In the data rows, the value 128 means zero.
Here are some points, one per row:
[ 76  92 135 188 138 107  97 102 124 118 111 187 100 162 203 114 174  89 119 123 156 128 128 120 115 117 166 171 192 137 134  92 145 139 152  56  79 100 125  99 170 127 210 106 142 146 187  64 133  57 146 164  80 114 248 105]
[ 98  88  94 148 190  58 156 207 165 117 105 120  82  81 149 167  78 150 159 135  92 173 175  94 112 123 130 185 167 123 148 172  83 127 105  96 167 117 112  38 121 128 185  97 208 156 181 149 114 161 111  79  74 139 201 101]
[144 108 122 156 179 118 110 106 171  84  86 120 171  32  81  72 147 115  79 115 148 103  83 108  69 168  96  90 200 152 102  81 147  89 123  91  95 193 188 106 104 140 158 138 104  90 190 110 111 132 169 115 177 111 108 183]
[ 75 118 170  79 169 141 159 195 119  81 211  81 143 132 141 162 149  32 126 149 124 128  85 186 141 117 208  85 145 163 132  97 139  99 142  28 150 176 106 113 155 162 142 112 202 101 137 107 158  60 157 185 111  53 130 104]
[160  80 210 227 108 155 146 201  96 139 161  81 166 112 143 155 176 167 125 128 100 185 154 130  61 133 130 149  76  70 127 162 150 173 110 143 102 123 148 176  99 116 190 109 139 154 201 113 109 192 128 105 116  56 178 105]
[148 150  72 133 187  67 135 175  82 133 190  92 111 151 103 110  64 132  53 124 158  91 146 102 146 104 201 146 109 164  64  91  73  91 181  85 116 162 127  94  65 103 142 194 122  80 202  58 145  89 100 106 132 147 167 104]
[198  99 171 188 107 117  57 106 100 197 102 153 120  88 130 156 149 170 108 141  63 166 205 162 153 178 158 150  83  84 150 144 184  35 127 149 161  74  97  59 161 161 102 163 193 107 109  64 102 106 151 158  85 129 162 182]
[125  95 150 110 176 143 168 171 127 159 111  71  83 124 140 174 193  78 123 110 195 171 164 159 182 111  51 115 159  89  60 121  91 157 175 147  84 172 110 104  69 165  99 166 191 198 124 116 198 156 212 132 134 179 155 121]
[206 179 172 133  73 114  87 218 154 129 132 185  78 106 157  82 128 172 210 160 159 137 129  97  90  79  96  77  94 179 212 149  96 141 120 128 141  84  58  42 124 144 137 140 127 196  92  68 117  75 130 155 129 132 101 145]
[119 114  40 100 176 155  92 125 109  75  80 124 129  88 164 101 107 150  68 133  66 134 103  96 115  72  96  89  63 132 124  93 141 146  76  92  89  92 156 174 110 173  86  89  44 103  14 118 127  89 127 124 136 133  43  47]
[ 85 137  61  21 164  80 161  85  91 176  58 120 206 127 139  72 148 110 173 134 126 165  99 108  54 136 157 119 119  84 140  90  83  83 155 119  61 142 142 142  86  73  70 146 126  55  68 141 143 126  85 199 152  84 116 128]
[215 139 118 160 126 151 188 164 149  80 164 159 161 170 183 168 179 180  71  88 137 181 135 104 122 195 102 235 128 155 162 104 188 166 188 192 154 158 104 114 163 116 123 109 131 137 129 151 117 114  98 146 148 148 109 195]
[ 74 132 128  91 131  72 166 111 106 160 171 138 106  95  19 144 115 165  63  49 116  83 149 169 136 115 126 104 185  74 138 136 143 150 140  69  73 154 155 126 116  69 167  84 129 157  67  87 146 128 124 164 202 122 131 127]
[141 163  96 155  62 152  84  93 115  90  99  90 118  86  78 192 152 121 155 145 184 174 148 164 155 156 168 151 137 129 139 152  78 184 133  54  75 122 188 168  92 156 124  87 149  76 152 186 171 157 147 104 125 191  90 142]
[150 124  86 106 203 125 165  85  86  86 138 149 160 130  68 183 161 142 176 169 145  90  75 210 123 108  51 166 113 111 127  92 178 105 171  85 159 172 156 138  58  96 182 161 120 124 136  89 125 108 164  79 100 167 173  89]
[103 153 178 158 192 129 155 110 145 143 233 141  79  82 157 107 109 129 154 181  91  71 208 161  75 117 196 174 209 149 103 147  77 153 160 156 100 244 164 149 146 143 184 114 197 123  76  87 129 131 158 124  75 160 137 144]
[241 149 118 191  73 153 142 134 134 255  88 156 153 135 114 111 133 151 136  74 145  95  87  72 138 144 124 160 103 126 171 157  93 138 118 145 255  92  73 152 182 122 103 130 134 167 104 144  43 123 183 138  98 104  52  88]
[107 158 126 145 182 140 117 137 111 159 115  65 217 139  86  60 127  13 151 107  76  70 140 177 162  94  99 141 141 165 148 141 127 147 163 101 113 136 159  15 130 105 201 101 112  74  96 113 204  58  44 103 119 124 184 107]
[115 109 126  87 136   0 174  45 155 107 152  74 205  35 142 157 171  88 145 102 151  54 119 117 127  54 135  73  97 163  80 124  80 153  91 112 146 111 126 143 141 140  94 142  59  68  96 142 138 109 136 172 135 150 176 159]
[145  85 108 132 121 165 226  49 105 144 159 136 173  51  93 118  64  94 162 144 155 124 169  97 156 144  63  75 156 132  87 154 125 126 106 123  69 111 122 152  49 138 125 100  82 140 159 158 169  77 104 188 103 160 112 118]
[ 20  86  71 118  98 141 145  99 148 104 152 162 102 161 137  94 157 165 157  60 136 167 112 117 166 165  66 144  74 166 149 185  89  90 175 139 107 114 154 178 129 170  87 122 117  68 174  77 144 174 130  84 165 101  67 125]
[123  34 154  74 116 187  97 111 115  64 106 143  80 166  80 138 153 168 130 107 103 178 152 160 167 110 124 138 103 171  91 136  96 131 191 142 156 126 200 163 142  63 163 115  68 166  82 199 112 162 160 117 110 114 122 173]
[224 254 133 160  50 134 107 114  32 116 102 100 108 204 135  79 145 105 117 141 159 151  94 131 107 184 111 117 136 111  88 183 108  55  71 215 173 101  60 129 203 179 109 134 101 179  78 148  46 178  74  85 107  82  87 125]
[129 126 204 159  61 121  90 209 117 166 114 206 143  90 252 171 122  65  91 165 115 101 109 154 121 102 184 177 107 139 119  94 130 104  58 186 145  95 102  85  61  81 168 115 184 186 153 121 150 118  87  86 161 138  74 166]
[126 157 165 139 158 102  62 171 174 147 182 188 124  87 124 111 119 170  80 180 165 192  95 171 163 198 137 101 173  96 159  83 107 139 166 218 182  88  58 167 129 102 176  93 124 140 174 107 147 176  91 122  71 116 174 153]
[160  96 174 132  76 160  87  87 136 152 194 123 114 114 231  93 113 181  91 173 158 157 104 174 127 147 139 121 129 125 220 156 144 156  60 107 167 177 109  95 116  97  99 188 127 205 135 166 139 176 138  94 155  77 166 129]
[107 132 132 194 114  76 118 192  97  86 151 253 122 141 171  80 125  61 186 159  82  50 164  71 150 133 200 101 158  90  94  94 171 112 131  90 134 186  69 107  78 102 103 114 153 130 116 106 165 105 165  48 129 120 210 121]
[183 251 118  71 120 255 133  76 144 156  65 119  97 172  96 150  98 184 130 139  69 138  73  74 125  98 150 113  75 168 102 183 117 149  55 184 128 100  78 194 250 143  40 125 134 109 113 134 117 149 115  64 160 105 173 143]
[133 105 106   2  57 113 163 103 195 141  85 123 165 149 151 133  67  90  77 120  67  79 126  97 160 111  84  34 111  77 155  89 115 116 147  85  54 114 144 164 172 117  92 142 108  94 123 136  42 137  96 124  82 142  56 139]
[ 63 166  98 150 102 126  90 130 182 101 106  75 111 197 128 167  76 162 148  77 151 117 157 131 162  88  87 125 144 152 145 173 179  97 104 193 128 115 167 249 134 177 138 184 133 125 127 243 105  67 143 131 151  81 107 127]
[ 76 114  90 110  99 211 122 109 243  79  93  90  52 190  51  99 138  81 152 103 160 119 128 101 107  91 132 130 107  69 119  87 148 127  46 149 158  79  92 140 118  97  43 141  68  62  81 154  52 146  48 123 180 154 114 105]
[106 141 189 149 189 128 156 147  66 122 119  57  62 158 141 177 111 162 177 166 187 113  88 107 191 178 113 126 111 131 155  94 183 118 140 158 101 112 223 136 164  89 125 122 104  99 157 152 145 186 126 178 166 182 102 163]
[ 70  81 110 108 109  89 110  75 112  61 102 135 138 142  69  89  82 103 102 127  94  89  79  99  86 160 117 154 125 122 142 172 156 212 169 155 148  78 203 123 110 128  60 177 162 160 152 140 154 153 154 213 102 172  70  93]
[107 138 127  79 109 164  90 107 149 178 116 132 171 253  96 166 123 205 158 122 116 178 170 131  86 121 153 115 123 154  65 127 185 141 101 160 175 131  78 119 205 229 125  88  58 179 165 206 135 180 150 141 182 164  57  98]
There is one direction along which these points spread out most. For each point below, how far along it does it lie, from 0 to 99? 50 is the average, and the first point above lies past it. One standard deviation of the points above along it is 16.
[160  80 210 227 108 155 146 201  96 139 161  81 166 112 143 155 176 167 125 128 100 185 154 130  61 133 130 149  76  70 127 162 150 173 110 143 102 123 148 176  99 116 190 109 139 154 201 113 109 192 128 105 116  56 178 105] 54
[119 114  40 100 176 155  92 125 109  75  80 124 129  88 164 101 107 150  68 133  66 134 103  96 115  72  96  89  63 132 124  93 141 146  76  92  89  92 156 174 110 173  86  89  44 103  14 118 127  89 127 124 136 133  43  47] 38
[ 76 114  90 110  99 211 122 109 243  79  93  90  52 190  51  99 138  81 152 103 160 119 128 101 107  91 132 130 107  69 119  87 148 127  46 149 158  79  92 140 118  97  43 141  68  62  81 154  52 146  48 123 180 154 114 105] 27
[198  99 171 188 107 117  57 106 100 197 102 153 120  88 130 156 149 170 108 141  63 166 205 162 153 178 158 150  83  84 150 144 184  35 127 149 161  74  97  59 161 161 102 163 193 107 109  64 102 106 151 158  85 129 162 182] 49
[103 153 178 158 192 129 155 110 145 143 233 141  79  82 157 107 109 129 154 181  91  71 208 161  75 117 196 174 209 149 103 147  77 153 160 156 100 244 164 149 146 143 184 114 197 123  76  87 129 131 158 124  75 160 137 144] 72
[ 70  81 110 108 109  89 110  75 112  61 102 135 138 142  69  89  82 103 102 127  94  89  79  99  86 160 117 154 125 122 142 172 156 212 169 155 148  78 203 123 110 128  60 177 162 160 152 140 154 153 154 213 102 172  70  93] 47
[215 139 118 160 126 151 188 164 149  80 164 159 161 170 183 168 179 180  71  88 137 181 135 104 122 195 102 235 128 155 162 104 188 166 188 192 154 158 104 114 163 116 123 109 131 137 129 151 117 114  98 146 148 148 109 195] 43
[144 108 122 156 179 118 110 106 171  84  86 120 171  32  81  72 147 115  79 115 148 103  83 108  69 168  96  90 200 152 102  81 147  89 123  91  95 193 188 106 104 140 158 138 104  90 190 110 111 132 169 115 177 111 108 183] 62
[126 157 165 139 158 102  62 171 174 147 182 188 124  87 124 111 119 170  80 180 165 192  95 171 163 198 137 101 173  96 159  83 107 139 166 218 182  88  58 167 129 102 176  93 124 140 174 107 147 176  91 122  71 116 174 153] 54
[ 75 118 170  79 169 141 159 195 119  81 211  81 143 132 141 162 149  32 126 149 124 128  85 186 141 117 208  85 145 163 132  97 139  99 142  28 150 176 106 113 155 162 142 112 202 101 137 107 158  60 157 185 111  53 130 104] 71
[107 158 126 145 182 140 117 137 111 159 115  65 217 139  86  60 127  13 151 107  76  70 140 177 162  94  99 141 141 165 148 141 127 147 163 101 113 136 159  15 130 105 201 101 112  74  96 113 204  58  44 103 119 124 184 107] 70
